128 stands for zero in the data rows.
Here is a table of points, one per row:
[123 143 170 131 157 111 170 179  75 203 131 197 137 189 115 109 124 194
  83 138 108 149  92 237 174 120  51 120 109 126 106 169 138 146 137 123
 140 105 142 100 160 132 110  54  50 103 149 189 134 174  94  74  74 157]
[131 132 119 116 160 123 156 144 115 131 132 144 123 144 141 116 101 126
  92 148  65 112 128 191 103 112 128 120 106 120 132 126 139 164 103 117
 133 125  86 150 108 126 138  96 137 129 144  81 155 120 125 123  89 159]
[128 106  53 130  49 176 133  89 122 117  71 147 116 105  94 143 124  93
  96 126 184 106 122 114 182 102  93 111 158 150 111  23 189 122  99 180
 143 160 116 164 218 121  55 126 255  83 155 147 136  88  76  46  82  75]
[109 147 150 144  77  70 110 146 124 125 144 142  90 130 127 144 134 118
 100 126  75 140 135 128 112 125 114 127 110 133 159 125 136 118 151  98
 124 189 118 178 110 166 119 186 147 135 113 125 134 101 124 111 177 115]
[121 160 166 137 130  76  65 145 110 121  90 158 106 131 112 137 156  52
  90  92 141  74 134 107 131 180 151 133 104 116 109 108 138 127 143 107
 117 124 107 176  99 170 113 154 121 196 160  52  91 155 112 140 169 131]
[146  99 109 149 139 158 172 128  83 159 159 139 142 118 127 103 130 180
 154 108 141 138 131 113  95 109  99 144 153 156 112 106  99 119  82  86
 136 103 110 137  89 105 136 102  89 138 167 119 167 143 152 162 129 132]
[138 137  75 151 147 144 108 106 166  99 145  94 115 129  89  94 106 162
 125 147  93 121 159 150 147 131 134 121 145 137 114  75 126 129 104 128
 142 147 117  94 166 132  89  92 143 133 117 127 114 148 152 130 134 114]
[116 116  92 149 122 155 126 117 148 187 138 140 107 131 157  99 118 119
 120 103 151 126 144 133 145 109 189 101 136 123 131  81 109 117  75 104
 108 160 141  86  89  93 106 158 152 142  89 101 138  78 119 154 160 123]
[130 106  95 140 107 155  95  66 138 130  99 136  84  96  91 134 117  98
 124 123 145  88 112  82 123 122 122 119 153 143  98 115 151 120 155 149
 114 161 146 164 128 166  78 160 174  93 136 193 152 127  59 100  94  65]
[118 141 154  89 164  67 124 144 144 135 125 170 117 127 128 124 101 112
 107 153  87 143 122 178 137 127 126 134  60 122 149 127  91 161 156 123
 109 115 106 141 122  98 154 126 120 137 131 111 143 124 134  87 142 125]
[122  91  97 180 114 149 117 106 152 134 119 106 102 136 142 119 126 127
 142 127 120 143 134 120 122 112 130  88 124 163 150  98  71  76 124 143
 116 132 123 119 139  57 115 162 164 126 121  98 114 128 142 140 166 157]
[134 110 160  89 161 109 118 113 147 175 149 126 103 115  96 165 125 134
 146 137 129 106 112 110 180 154 129 129 154 136 160 141 158  93 141  93
 128 181 126 122 119 131  93 149 104 164 123  92 152  96 117 116 161 136]
[133 117 127 117 124 146 157 127 108 129 135 188 125 116 150 112 135 162
 118 138 127  93 179 154 114 134 115  97 134 123 107 144 117 112 161  96
 139 145 145  76 131  89 164 159  62 121 164 140 133 154 128 152  99 124]
[ 96  72  53 134 109 173 116 152  92 132 102  33 108 137 216 142 169  90
 132 137 193 150 190  41 136  85 198 131 137 150 116 128 104  55 129 114
  97 128 155 161 109  10  87 166 159  93  87 147 157  75 112 139 108  79]
[103  80 107  93 143 139 157 115 112 105 130 181 155 124  96 121  99 163
 133 104 115 124 138 141  93 146 118 100 110 179 125  92 149 122 124 135
  70 103 135 133 121 104 147 111 130 112 177 128 145 156  94 192  81 108]
[169 144 114 103 164 129  60 108 136  90 103  69 114 118  87 176 167  58
  67 171  88 149 133  98 143 111 158 166  73 109 124 126 165 135 112 139
 107 116 146 138 159 221 163 103 137 141 115 115 124  99 104 107 105 118]
[105 138 118 155 139 107 154 143 154 106 193 112  93 124 138 129 174 174
 116 139 166 138 122  93 122 111 141 119 183 120 143 123 129 130 120 130
 109 142  92 145 150 127 125 134 111 158 122 130 102  96 156 139 189 125]
[203 178 207  79 147 134 174 136 160  52  88 133 202 147 128 125 122 111
 239 146 169 188 112 156 135 114 108 204  52 111 160 190  42 144 147 131
  70 185 110 113  93 150 109 142  93  65 111 146 197 170 187 140  65 137]
[139 180 164 117 138 166 179 132 149 107 147 154 141 125 101 117 177 140
 149 121 163 137 103 166 171 110 130 136 108 180 121 130 136 125 142 157
 172 117 135 136 113 108 148 152 110 125 116  98  93 144 139 161 138 114]
[125 162 105  75 153 164  72 159 132 148 137 111 105 144 172 152  96 126
 172 141 104 131  92  79 127 122 143 115 180 112 156 143 105 115 100 146
 106 142 131  96 128 135 108 133 223 175  72  82 160 156 138 153 167 127]
[ 92 114  82 116 122 136 181 148  94 157 128 136 169 151 139 116 111 141
 101 147 120 129 156 212 137 159 122 106 147 157 145 140 142 130 125 138
 151 136 118 101  96  80 157 131  82 114 131 138 129 152 138 122  65 145]
[177 135 255  78 108 122 110 174 159   6 119 178 205 156 132 151  77 157
 211  88 224 142  83 150 118  57  97 238  90  77 198 188  62 148 179 214
  86 118  31 144 153 198 210  83 133  51 108 135  97 167 169 208 128 193]
[ 66 157  81 120   0  42 104  38 202  58   0   0 217  48 124 135 178 109
   1  58  75 142 255  86   0 184  66  63 228  95  43 255 203 190  74 209
 255 113 193 119 156 204 215 158   0 122  57 215 117  89 160  14  93 182]
[182 105  95 178 139 107  77 135 120 125 112  53  92 115  80 155 123  95
 149 139 134 111 131  69  99 126 188 152 113 109 118 164 124 162 116 127
 108 102 175 154 117 138 136 120 154 136 171 107 125 117  95  85 153 104]
[165  91  73 192 142 243  96 118 130  82 108  87 130 106  95 105 142 140
 124 151 130  94  84  65  97 195 166 148 161 147 141 120 120 103  93 128
 121 127 174  76  62 152 114 136 135 127  74  76 135  87 133 165 160  87]
[161 132 188 145 116  47 101 142 137 158 153  94 102 126 114 160 132 115
 142 152 136 109 116  70 150 172 147 185 128 145  99 172 118 143 105  89
 107 111  92 138  96 155 145 172 169 149 103 167 126 150 143 120 197 120]
[110 109 102 135 127 145 113 123 155 163 148 102  92 100 132 137 113 133
 123 187 109 148 141  83 139 171 128  89 125 154 156 182 101 117 102  99
 136  99 105 107 141 120 173 121 159 101 129 112 112  89 144  96 172 165]
[135 113 178 132 167  88 172 163  89 145 171 149 150 134  94 107 125 151
 119 121  82 143  75 173  94 105 128 169 121 124 127 184 124 145 111 106
 174 111 116 183 139 138 184  82  74 139 190 162 132 155 133 116 111 125]
[126 147 188 132 145 128 130 134 110 156 106 179 129 141 133  91 116 126
 127 132 101 102 154 177 154 137 143 113 105 145 144  81 134 136 153 128
  95 135 133 126 108 151 103 164  91 156  87 114  99 110 129 171 130 162]
[119 121 131 101 130  95 180 121  96 152 163 125 128 166 177  83  84 136
 120 109 128 117 118 173 128 135  95  95 111 104 152  89 142 113 128  86
 132 109 151  95 122 129  81  79 124 131 126 160 153 160 117 146 124  78]
[116 144 155 154 156 173  77 159 171 147 151 149 126 126 145 152 147 127
 152 117 147  98 144 124 136 114 148 169 146 101 141 152 122 153 154 153
 140 158 172 155 177 133 156 103 151 164 140  87  58 125 151 149 158 144]
[ 87 125 151 100 137  64 118 112 125 111 148  84 115 127 164 147 161 102
 143 118 130 142 151 123 148 128 133 150 142 141 124 118 100 120 134 131
 151 129 129 121 103 127 114 159 149 127 146 126 135 129 144 109 154 141]
[163 127  75 126 145 182 147 165  92 181 191 203 150 145 176 141 117 218
 190 122  84 159   4 218 128 139 141 131 109  74 113 101 163 157 219  83
 173  59 145  77  90  76 117  74 152 141 122 160  80  99 167 184 107 175]
[ 54 139 143 130 114 104 141  63  97 123 163 225 138 160 128  97 140  81
 109  77 196 146  72  55 120 112  61  18 126  90  96  59 181 137 133 133
 105 113 124 131 173 145  59 114 209 175 180 198 130 185  63  96 116  90]
[140 163 103 163 143 150 170 127 139 130 106 128 154  92 143 140 111 113
 162 135 120 142 196 113 141 108 138 134 137 106 102  96 151  95 151 157
 160  78 136 125 193  91 158 121  98  81 146 103 112 132 132 135  85 148]
There is one direction along which these points spread out most. Take the direction at right angles to it along which they spread out most. Go by this last direction. How many in every 100 of the points above lie lower along it than each point below? Round to a whole number. More than half of the points above lie lower than the first one.
[ 87 125 151 100 137  64 118 112 125 111 148  84 115 127 164 147 161 102
 143 118 130 142 151 123 148 128 133 150 142 141 124 118 100 120 134 131
 151 129 129 121 103 127 114 159 149 127 146 126 135 129 144 109 154 141] 60
[110 109 102 135 127 145 113 123 155 163 148 102  92 100 132 137 113 133
 123 187 109 148 141  83 139 171 128  89 125 154 156 182 101 117 102  99
 136  99 105 107 141 120 173 121 159 101 129 112 112  89 144  96 172 165] 34
[119 121 131 101 130  95 180 121  96 152 163 125 128 166 177  83  84 136
 120 109 128 117 118 173 128 135  95  95 111 104 152  89 142 113 128  86
 132 109 151  95 122 129  81  79 124 131 126 160 153 160 117 146 124  78] 40
[203 178 207  79 147 134 174 136 160  52  88 133 202 147 128 125 122 111
 239 146 169 188 112 156 135 114 108 204  52 111 160 190  42 144 147 131
  70 185 110 113  93 150 109 142  93  65 111 146 197 170 187 140  65 137] 91
[123 143 170 131 157 111 170 179  75 203 131 197 137 189 115 109 124 194
  83 138 108 149  92 237 174 120  51 120 109 126 106 169 138 146 137 123
 140 105 142 100 160 132 110  54  50 103 149 189 134 174  94  74  74 157] 89
[131 132 119 116 160 123 156 144 115 131 132 144 123 144 141 116 101 126
  92 148  65 112 128 191 103 112 128 120 106 120 132 126 139 164 103 117
 133 125  86 150 108 126 138  96 137 129 144  81 155 120 125 123  89 159] 74
[121 160 166 137 130  76  65 145 110 121  90 158 106 131 112 137 156  52
  90  92 141  74 134 107 131 180 151 133 104 116 109 108 138 127 143 107
 117 124 107 176  99 170 113 154 121 196 160  52  91 155 112 140 169 131] 37
[105 138 118 155 139 107 154 143 154 106 193 112  93 124 138 129 174 174
 116 139 166 138 122  93 122 111 141 119 183 120 143 123 129 130 120 130
 109 142  92 145 150 127 125 134 111 158 122 130 102  96 156 139 189 125] 31
[165  91  73 192 142 243  96 118 130  82 108  87 130 106  95 105 142 140
 124 151 130  94  84  65  97 195 166 148 161 147 141 120 120 103  93 128
 121 127 174  76  62 152 114 136 135 127  74  76 135  87 133 165 160  87] 9
[122  91  97 180 114 149 117 106 152 134 119 106 102 136 142 119 126 127
 142 127 120 143 134 120 122 112 130  88 124 163 150  98  71  76 124 143
 116 132 123 119 139  57 115 162 164 126 121  98 114 128 142 140 166 157] 14
